Named moves, each a turn or a mirror, and the order they were made in; the first pair answered:
T:
-0.14; 0.17; 2.28; -0.28; 0.65; 1.31; 0.11; 4.77 => -0.24; 0.73; 1.40; -0.19; -0.28; 1.49; 0.30; 5.06
-1.11; -0.49; 2.23; 0.59; -0.24; 1.56; -4.73; -3.76 => -1.72; 1.12; -0.73; 0.81; -3.85; 1.78; -3.96; -2.37
1.56; -1.22; 0.78; -0.15; 1.18; -2.05; 3.41; -3.14 => 1.21; -0.17; -1.55; -0.18; -1.68; -1.83; 4.17; -2.31
Q:
0.62; -0.15; 2.63; -0.95; 1.25; -0.35; -0.53; -0.65 => 0.76; 0.09; 1.70; -0.65; 0.82; -0.51; -0.78; -2.28
1.79; -0.88; -0.51; -0.51; 0.17; -1.73; 3.29; 0.14 => 1.88; -0.72; -0.77; -0.33; 0.13; -1.80; 2.97; -0.38
-1.62; -0.44; -0.87; -2.60; 0.70; -3.71; 1.05; 1.38 => -1.30; -0.31; -1.71; -2.30; -0.05; -4.26; 0.76; -0.49
1.06; 0.20; -0.74; 0.71; -2.50; -1.01; 2.40; 2.17 => 1.12; 0.41; -1.68; 1.01; -3.02; -0.93; 2.02; 0.49
F:
-1.59; 1.06; -3.67; -0.56; -2.60; 0.33; -3.83; -3.93 => -2.67; 1.97; -3.25; -1.04; -3.33; 1.28; -4.31; -0.81
0.57; -1.94; 0.71; -1.01; 0.85; -1.23; 0.71; -1.90 => 0.60; -1.20; -0.53; -1.00; -0.40; -0.98; 0.61; -2.77
0.61; -1.36; -1.84; 0.62; -1.79; -0.28; -3.45; -2.71 => -0.09; -0.70; -2.05; 0.67; -2.70; 0.34; -3.90; -1.27
-0.27; 0.01; -2.08; -0.22; -1.63; -0.62; 1.19; -0.26 => -0.97; 0.20; -1.75; -0.43; -1.89; -0.20; 1.07; 0.52
Now pairs of rows:
(2 to 3 moves a pair)
1.88; -2.20; -1.32; 0.62; 1.03; -0.14; 2.92; -2.03 => 1.25; -1.23; -3.04; 0.57; -1.18; 0.26; 2.98; -1.49 => T, F
-0.58; 3.37; -2.40; 0.55; -4.53; 0.72; -2.27; 1.60 => -0.67; 1.93; 1.25; -0.30; -1.42; 0.94; -1.32; 5.92 => Q, F
0.70; -0.87; 3.72; 0.28; 3.22; -0.08; -0.57; 1.39 => 0.55; 1.27; -2.26; 1.23; -2.54; -0.47; -0.77; -3.42 => Q, T
-1.35; 0.54; 1.20; -0.83; 0.03; 2.32; -3.13; 0.91 => -0.97; 1.36; -1.23; -0.36; -2.44; 1.88; -1.34; 1.26 => F, F, T
0.66; -1.81; 0.40; -0.85; -1.29; -2.15; 4.73; 2.26 => 1.06; -3.15; 1.76; -0.68; 1.70; -2.41; 3.43; -0.71 => Q, T, Q
-0.06; -1.19; -0.95; 1.13; 1.66; 0.27; -3.34; -4.44 => -1.84; 0.92; -1.75; 0.50; -1.76; 2.22; -4.35; 0.06 => F, F, F
0.50; 1.40; -2.83; 0.71; -3.77; 2.28; -1.19; 0.28 => 0.53; 0.09; 0.95; -0.04; -0.60; 2.56; -0.04; 4.83 => Q, F
0.40; 0.27; -1.85; 0.96; -1.47; -0.74; 0.89; -1.79 => 0.01; 0.53; -1.19; 0.63; -2.09; -0.53; 2.00; 1.45 => T, Q, T
0.10; 1.38; 1.45; -1.94; 0.87; 3.84; -4.60; 0.55 => 0.54; 0.68; 2.59; -2.08; 2.11; 3.32; -3.41; 2.47 => T, F, F
-1.59; 3.75; -0.50; -1.94; -2.86; 1.17; -2.60; -0.74 => -1.51; 3.44; -0.22; -1.69; -1.90; 0.93; -3.37; -2.62 => F, F, Q
0.12; 0.01; 1.26; -1.62; 0.02; -0.53; 2.72; 6.07 => 1.16; 0.69; -3.78; -0.31; -3.11; -2.59; 2.47; -3.20 => F, T, Q
-1.11; 0.38; -0.12; 0.22; -0.97; -0.07; -0.32; 2.76 => -0.88; 0.40; -1.12; 0.66; -1.80; -0.57; 0.52; 1.92 => T, F, T
0.94; -1.15; -2.60; 0.28; 0.59; 0.28; -0.15; -3.27 => 0.52; -0.46; -2.70; -0.14; -1.11; 0.61; 2.38; 2.19 => Q, F, T
2.01; -3.23; 0.82; 1.09; 1.58; -4.77; 1.17; -1.57 => 1.55; -2.58; -0.04; 1.33; 0.64; -4.36; -0.45; -4.03 => F, F, T
-2.04; 0.63; 1.09; -0.32; 1.60; 2.80; -4.73; 0.34 => -1.68; 1.94; -2.25; 0.11; -2.05; 2.29; -4.05; -0.64 => F, Q, T
-0.17; 1.90; 0.60; -0.11; 2.28; 0.54; -3.58; -3.20 => -0.55; 3.79; -2.85; -0.18; -2.64; 0.59; -0.78; 1.21 => Q, F, T
0.75; -0.60; -1.51; 0.18; -2.32; -0.21; -0.14; -4.77 => -0.47; -0.44; 1.58; -1.19; -1.98; 1.64; 0.85; 4.39 => F, Q
-0.22; -0.49; -1.21; 0.75; -0.08; 0.33; -1.97; -4.41 => -1.69; 1.19; -0.78; 0.11; -2.08; 2.57; -2.94; 1.00 => F, F, F
0.93; 0.03; 1.97; 1.81; 0.56; 1.52; -1.06; 4.04 => 1.17; 1.33; -1.82; 2.52; -2.51; 0.64; -1.97; -1.78 => T, Q
2.03; -3.51; 4.76; -0.81; 3.57; -0.17; 2.11; 5.13 => 1.92; -0.60; -2.33; -0.21; -4.26; -0.79; 5.18; 5.32 => F, T, F
-0.73; -0.36; -1.98; -0.69; -0.71; -2.09; -0.26; -1.69 => -0.67; -1.86; 0.48; -0.96; 1.90; -2.31; 0.24; -0.30 => T, Q, F
0.83; 0.33; -1.45; 0.59; -1.01; -1.41; -0.41; -3.57 => -0.27; 1.61; -1.79; 0.40; -2.81; -0.15; -1.67; -1.43 => T, F, F
0.36; 0.11; -1.77; 0.01; -1.37; -0.84; -0.31; -3.72 => 0.05; -0.01; 0.82; -0.93; -0.97; 0.31; 1.31; 3.82 => Q, T
2.12; -0.72; 4.52; 1.91; 6.32; -0.42; -0.62; 0.79 => 1.80; 2.52; -3.29; 3.12; -0.83; -0.80; -2.09; -5.91 => Q, F, T
0.37; 1.24; -4.82; 1.15; -3.88; -1.08; 1.22; -3.25 => -0.10; 0.90; -3.25; 1.35; -1.88; -0.21; -2.08; -6.05 => T, F, F
-0.30; -0.86; 0.01; 0.50; -0.45; 0.57; -1.99; -3.98 => -0.25; -2.09; 3.06; -0.37; 2.21; 0.61; -0.67; 0.08 => Q, F
0.75; -0.94; 3.02; 0.90; 3.53; 2.10; -2.80; -6.58 => -1.34; 3.71; -3.01; 0.52; -6.17; 4.11; -1.13; 0.35 => T, F
-0.40; 1.15; -1.54; 0.33; -1.50; 0.26; -0.83; -2.02 => -0.46; -0.31; 2.19; -0.26; 1.99; 0.66; -0.67; 1.00 => T, Q
-0.13; -0.79; 3.41; -0.82; 2.90; -0.01; -0.84; 1.08 => 0.58; -1.00; 2.19; -0.30; 2.87; -1.00; -0.75; -2.78 => F, Q
0.33; -0.19; -1.76; 0.56; -1.18; -0.88; -0.70; -2.80 => -0.05; -1.42; 2.32; -0.20; 1.98; -0.38; 0.11; 2.29 => T, Q
0.54; -0.51; -3.68; 0.31; -2.56; -1.11; 1.78; -2.29 => 0.89; -1.75; -1.66; 0.26; 0.47; -1.12; 0.08; -4.70 => T, F
0.49; -0.03; 1.59; -0.96; 2.75; -1.68; -1.50; -4.04 => 1.06; -0.47; 2.52; -0.98; 3.41; -1.70; -0.61; -2.87 => Q, F
2.02; -1.16; 1.59; -0.04; 1.72; -2.18; 3.13; 1.05 => 1.69; 0.05; -1.74; 0.78; -1.38; -2.14; 1.92; -2.84 => Q, F
-0.40; 0.28; 1.89; -0.16; 1.17; 0.78; -1.44; 1.33 => -0.61; 1.76; -1.07; 0.28; -2.08; 0.95; -1.27; 0.23 => T, Q
1.31; 0.30; -0.48; -0.74; 0.91; -2.96; 2.74; -1.42 => 0.96; 0.98; -1.34; -0.70; -0.41; -2.59; 1.64; -2.66 => F, T, F
-0.78; 1.13; 1.67; -0.71; -0.80; -1.30; 0.99; 4.18 => 0.79; -0.64; 2.99; -0.52; 2.55; -2.98; 1.26; -0.17 => T, F, F
-1.73; 1.75; 2.01; -0.97; 0.79; 1.75; -3.54; 1.16 => -1.91; 3.03; -1.14; -0.75; -2.69; 1.56; -2.35; 0.98 => F, T, Q
1.31; 0.06; -1.30; 0.41; 0.25; -0.07; 0.95; -2.45 => 0.07; 1.32; -1.50; -0.19; -1.41; 1.42; 0.24; 1.15 => F, F, F
0.68; -2.20; 3.96; -2.46; 1.83; 2.79; -3.40; 2.31 => 0.60; -0.04; -2.08; -1.24; -3.45; 2.02; -4.18; -3.72 => Q, T
1.37; -1.75; 1.60; 0.36; 2.91; -1.07; 0.57; 0.94 => 0.70; 0.71; -3.33; 0.65; -2.38; -0.69; 0.36; -0.26 => Q, T, F
-1.17; 0.14; -1.78; 2.18; 2.01; -2.07; -1.96; -6.06 => -0.89; -1.60; 3.03; 1.19; 6.33; -2.31; 0.76; 0.59 => Q, F
1.56; -1.55; -0.39; 0.80; 1.77; -3.36; 2.67; -4.10 => 0.37; -1.28; 2.08; -0.33; 1.94; -1.54; 3.73; 4.18 => F, Q
0.14; -1.25; 0.64; 0.68; 1.92; -0.95; -2.18; -3.13 => -0.46; 0.90; -3.15; 0.57; -3.26; -0.77; 0.42; 0.15 => Q, F, T
0.39; 0.69; 2.24; -0.19; 1.59; 0.91; -2.73; 3.71 => 0.33; 2.32; -3.07; 0.56; -3.47; 0.37; -1.38; 1.44 => F, T, Q
-0.28; 2.35; -2.89; 0.01; -2.13; -2.28; 5.82; 4.22 => 0.72; -1.46; 2.69; 0.24; 6.46; -3.17; 2.46; -2.39 => Q, T
3.47; -1.83; 0.62; 0.87; 0.76; -1.15; -1.64; -4.22 => 2.70; -1.09; 0.73; 0.89; 0.46; -0.35; -3.61; -4.24 => F, F, T
-0.27; -0.59; -1.65; 0.34; 0.06; 1.20; -2.66; -5.73 => -1.92; 1.46; -2.00; -0.30; -3.21; 3.32; -3.32; -0.18 => T, F, F
1.40; 0.02; -1.15; 1.10; -2.54; 1.28; 0.17; -3.25 => 0.69; 0.11; 0.89; 0.10; -2.13; 2.63; 1.02; 3.27 => F, Q
-0.08; 0.63; -3.38; 0.85; -1.38; -0.25; -3.03; -4.49 => -0.47; 0.24; -1.77; 0.57; 0.64; 0.45; -4.51; -4.61 => T, F, T
-1.30; 1.79; 0.06; -0.18; 0.80; 0.43; -5.40; -2.86 => -0.79; 0.81; 1.08; 0.08; 2.23; -0.38; -4.78; -3.35 => Q, F, Q
-0.14; 0.05; -1.19; 0.49; 1.48; 0.78; -2.09; -6.43 => -0.17; -1.58; 3.44; -0.90; 4.75; 1.10; 1.88; 3.39 => T, Q, F
0.72; 1.26; -0.99; -1.73; -2.06; -0.02; 2.49; 5.23 => 2.46; -0.21; -2.92; -0.59; -0.92; -2.39; 1.83; -4.23 => F, F, Q
0.18; -1.47; -0.41; 0.54; 0.67; -0.97; -0.76; -5.12 => -1.22; 0.84; -2.74; 0.57; -3.26; 0.66; -1.73; -2.92 => F, F
1.77; -0.69; 0.03; -0.34; 1.87; -1.24; 0.54; -3.16 => 0.97; 1.52; -3.01; -0.58; -2.73; -0.13; 0.94; -0.82 => T, F
1.17; -1.52; 1.38; -0.83; 2.83; -0.80; 2.43; 1.32 => 1.38; -0.25; -1.89; -0.32; -0.75; -1.26; 3.56; 1.68 => F, T, Q
0.90; -1.31; 2.75; -0.55; 4.79; 0.32; -2.36; -2.61 => -0.67; 2.97; -3.88; -0.42; -4.31; 1.73; -1.09; 0.39 => F, T, F
1.11; -0.18; 2.46; -0.48; 0.71; 0.50; 2.00; 2.52 => 1.64; 0.23; 0.00; 0.50; -0.17; -0.21; 0.46; -4.04 => Q, T
-0.27; 0.74; -2.71; 0.39; -3.23; -0.79; 0.72; -2.25 => -0.09; -2.13; 3.17; -0.16; 3.16; -0.91; 0.15; -0.37 => T, Q
-1.73; 1.17; 2.25; -1.24; 0.72; 3.51; -4.84; 2.26 => -1.44; 2.97; -2.72; -0.77; -4.26; 2.38; -1.64; 2.49 => F, F, T
-1.32; 0.18; -0.82; -0.85; -0.39; -0.35; 3.06; 3.18 => -0.83; -0.35; -0.43; -0.76; 0.59; -1.11; 4.11; 2.21 => F, F, T
-0.56; 2.15; -1.20; 0.01; -3.29; 1.46; -1.56; 3.91 => -0.28; 1.00; -0.58; 0.63; -0.60; 0.73; -4.61; -3.74 => T, Q, F
-0.97; -1.41; 4.88; -0.97; 3.51; 1.21; -1.76; 4.04 => -0.94; 0.19; 1.95; -1.00; -0.72; 1.31; 0.77; 7.32 => T, F
0.05; -2.37; 1.09; -0.38; 2.48; -0.52; 5.13; 4.70 => 0.51; -3.22; 1.93; -0.46; 4.64; -0.90; 4.41; 2.59 => Q, T, Q
0.37; -1.90; 1.87; 0.41; 3.44; -1.84; -1.49; -2.57 => 0.50; -1.38; 0.95; 0.52; 2.66; -2.30; -1.23; -3.50 => Q, F
